Rotation paths and how fast each direction turns (degrees each step)
Each turn is a multiple of 5 degrees from 10 to 175, or 0.
Each row of a path follows its step; steps can be skipped.
path 1
step 6: [-1.55 -0.80 -0.41  0.31 -2.55 -1.82  0.18 -0.41 -1.78  0.01  2.03  1.47
  1.45 -0.19  0.66  0.37  0.93 -1.13  2.18 -1.82  0.44  1.38 -0.15  1.32
  1.09  2.04  0.08  0.55 -2.61  1.76  4.90 -0.59  0.81  0.46  1.53  0.68
 -1.35 -1.05  1.87  0.46 -0.23 -0.38 -0.05 -0.15 -0.84 -0.92  2.42 -0.61
 -0.56 -0.28]
step 15: [ 0.25  0.93 -1.46 -0.10 -0.63  0.72  1.11 -2.07 -1.05 -0.32  1.99  0.17
  2.22 -0.07 -1.33  1.82  0.55 -2.18 -1.13  0.90 -0.88 -0.84 -0.47  1.02
  2.28 -0.37 -0.93  0.66 -2.74  0.47  2.67 -1.50 -0.32  0.52  2.75  1.21
 -1.38  1.77  1.62  0.15 -1.33  2.07  1.84 -0.37  0.49 -0.43  0.05  0.54
 -0.41 -3.39]
step 17: [ 0.37 -0.63  0.80  0.19 -1.66  1.90  1.07 -0.73  0.06 -1.23 -0.58 -0.37
  2.51  2.75 -0.79 -0.59 -0.60  0.76  0.55  0.12  1.38  1.04  0.60  0.72
  2.15  1.94 -2.60 -1.51  0.66 -0.59  0.71  2.46  0.47  2.81 -1.31  2.79
 -2.30 -0.07  1.04  0.12 -0.12  0.07 -0.20 -0.41 -3.21 -0.19  0.52 -2.60
 -0.50  0.31]
step 18: [ 0.22  0.58 -0.56 -1.29 -0.56 -1.75  1.41 -1.15 -1.73 -0.34  0.69  1.52
  3.69  0.03 -0.07  0.75 -0.88 -0.63 -0.22 -1.53  1.24 -1.14  0.78  1.97
  1.58  0.19 -2.47  1.48 -2.68 -0.80  2.97 -0.13  2.00  2.64  2.04  2.21
 -1.85 -0.40  1.44  0.41  1.12 -0.46 -0.03  0.52  0.47  0.47  0.79  0.13
  0.46  0.10]
step 19: [ 0.35  0.57  0.42 -0.14 -3.05 -0.18  0.13 -1.63 -1.63 -1.41  1.53  0.27
 -1.25 -0.01 -1.42 -1.60  2.01 -2.20 -2.63 -1.27  1.45 -3.32  0.89  2.20
  0.51 -1.20  0.82 -0.34 -1.84 -0.61  2.35  0.14 -1.24  0.84  3.15 -0.23
 -1.90 -0.47  0.14  0.89 -0.34  0.46 -0.26 -1.23 -1.24  0.77  0.63 -0.90
 -0.86 -1.26]
step 27: [ 2.30 -0.27  1.08  0.30  0.15  0.72 -0.19 -0.83 -0.83 -1.61  1.52  0.02
  4.97 -0.13 -0.02 -0.66 -0.52 -2.08 -0.60  1.79 -1.80  0.29  1.03  0.32
  0.96 -2.94  0.12 -0.55 -0.81  0.80  2.14 -0.14 -0.25  1.09  1.73  1.50
 -1.70 -0.73  2.53 -0.77  0.11  2.64 -0.30 -0.44  1.75 -0.89 -0.30  1.18
  0.31 -1.18]
step 30: [ 0.26  0.04  1.46  1.96  0.80  0.56 -0.31 -1.00 -2.84 -2.82 -0.14  0.39
  4.77  0.33  0.33  0.53 -0.84 -1.36 -0.54 -1.80  2.28  0.86  0.31  1.79
  0.57 -1.12 -1.16 -0.23 -0.71 -1.23  1.12 -0.30  1.06  0.05  1.81  3.09
 -0.66  1.87  0.91 -0.34  0.41  1.02 -1.56 -0.22  1.38 -0.19  0.58 -1.67
  0.23 -0.97]
step 31: [-0.55  0.11 -0.40  1.74 -0.27  1.05  0.17 -0.96 -0.78 -1.48 -0.52 -0.17
 -0.10  0.88 -0.69 -0.72  2.42 -1.09 -0.15 -2.16 -0.63 -1.04  1.07  1.87
  1.43 -3.13 -0.38 -1.04 -1.84 -0.03  2.90  0.36 -1.59  1.89  2.82  2.86
 -1.58 -0.43  1.39  0.70 -2.28  1.27  1.76 -0.51  0.18 -1.11 -0.95  0.63
 -1.35 -1.27]
step 32: [ 1.07  0.96  0.87 -0.04 -1.83  0.87 -0.61  1.34  0.20  0.88  1.74 -1.71
  0.33  1.90 -1.46 -2.19 -1.04 -0.56  1.89  1.26  1.55 -0.48  1.82  2.26
  2.49  0.28 -0.35 -0.41  0.40  0.85  3.80  0.93  0.17 -0.85  0.96  1.74
 -1.00 -3.17 -0.31  1.22 -2.46 -0.04 -0.31 -0.70 -0.77 -0.66 -0.41 -1.02
 -0.74 -1.71]
step 36: [ 2.56  0.78  3.21  0.85 -1.36 -1.34 -0.74  0.27 -0.80 -3.31  2.33 -2.11
  0.61  1.74 -0.52 -0.78 -0.01 -1.58  1.10  1.88 -0.69  1.69 -0.68 -0.01
 -0.96  0.20  0.06  0.74  0.72  0.53  0.85  0.07 -0.19  0.94  1.92  2.51
 -1.02 -1.00 -0.45  0.61 -1.22  1.65 -0.42 -1.25 -1.34 -2.62  0.60 -1.59
 -0.62 -1.13]
Directions:
[ 0.03 -0.10 -0.29  0.55  1.03 -0.28  0.97 -0.42  0.54 -0.40  0.08  0.13
 -0.20  0.34 -0.56 -0.49 -0.07 -0.62  0.06  0.12 -0.21  0.17 -0.21 -0.34
 -0.12  0.51 -0.62  0.70  0.01  0.36 -0.86  0.20 -0.15 -0.44 -0.11  0.02
 -0.16  0.43  0.33  0.09  0.02  0.36 -0.17  0.29  0.21 -0.32  0.06 -0.64
  0.16 -0.81]	55
[-0.24 -0.50  0.07  0.33  0.31 -0.15  0.24 -0.79 -0.90 -0.54 -0.51 -0.24
 -0.35 -0.02  0.54 -0.32  0.02 -0.67 -0.24  0.57 -0.38 -0.98  0.32 -0.39
 -0.04 -0.17  0.36 -0.33 -0.96  0.33  0.69 -0.18  0.28 -0.49  0.14 -0.03
 -0.05  0.11  0.27 -0.48  0.12 -0.36  0.24 -0.08  0.31  0.11 -0.35  0.53
  0.03 -0.21]	90
[ 0.30  0.05 -0.07  0.18  0.01 -0.92  0.06 -0.24 -0.03 -0.20  0.67  0.12
 -0.93 -0.14  0.61  0.26  0.80 -0.12 -0.15 -0.03  0.16 -0.30  0.10 -0.33
 -0.03  0.16  0.04  0.48  0.24  0.55  0.18  0.38  0.55  0.56  0.20  0.33
 -0.36 -0.71 -0.63  0.29 -0.07 -0.86 -0.54 -0.05 -0.19 -0.32  0.63 -0.57
  0.18  0.45]	25
[ 0.25  0.27 -0.02 -0.36  0.13  0.01 -0.06  0.22 -0.32  0.08  0.04  0.02
  0.42 -0.06  0.00 -0.54 -0.50 -0.51  0.81 -0.31 -0.33 -0.13  0.45  0.77
  0.08 -0.53 -0.40  0.39  0.02  0.15  0.11  0.15  0.92 -0.28  0.05 -0.55
  1.03 -0.22 -0.62 -0.36 -0.21 -0.30 -0.42  0.38  0.77  0.44  0.15 -0.54
  0.64  0.02]	155
[ 0.24 -0.16  0.42 -0.37 -0.74 -0.09  0.01  0.13 -0.06 -0.18 -0.85 -0.18
  0.54  0.60 -0.64 -0.25 -0.03  0.14 -0.76  0.41  0.11  0.56 -0.06 -0.42
  0.52  0.04  0.48 -0.39  0.19  0.54 -0.84 -0.29  0.44 -0.13  0.28  0.21
 -0.01 -0.13 -0.32 -0.38 -0.03 -1.11 -0.53  0.12  0.12 -0.46 -0.26 -0.24
  0.01 -0.44]	115
[ 0.43 -0.20  0.26 -0.34  0.01 -0.29 -0.54 -0.31  0.20 -0.49 -0.52  0.35
  0.03 -0.20 -0.85  0.00 -0.07 -0.09  0.12  0.29  0.06 -0.12  0.44  0.37
 -0.27  0.20 -0.31  1.38  0.48 -0.01  0.49  0.12 -0.29  0.13  0.22 -0.43
 -0.29 -0.82  0.23 -0.24  0.03 -0.04 -0.03  0.04 -0.38 -0.43 -0.93  0.86
  0.09  0.12]	80
[-0.07 -0.48 -0.02 -0.60 -0.09 -0.43  0.63  0.20  0.82  0.71 -0.22  0.24
  0.62  0.20  0.14 -0.97 -0.42  0.15  0.21  0.31 -0.18 -0.35  0.27 -0.55
  0.02 -0.09 -0.20 -0.27 -0.30  0.07  0.07  0.69 -0.28  0.10 -0.14  0.21
 -0.46 -0.93  0.12  0.16  0.90  0.06 -0.27 -0.22  0.05  0.63  0.52  0.34
  0.01  0.31]	70
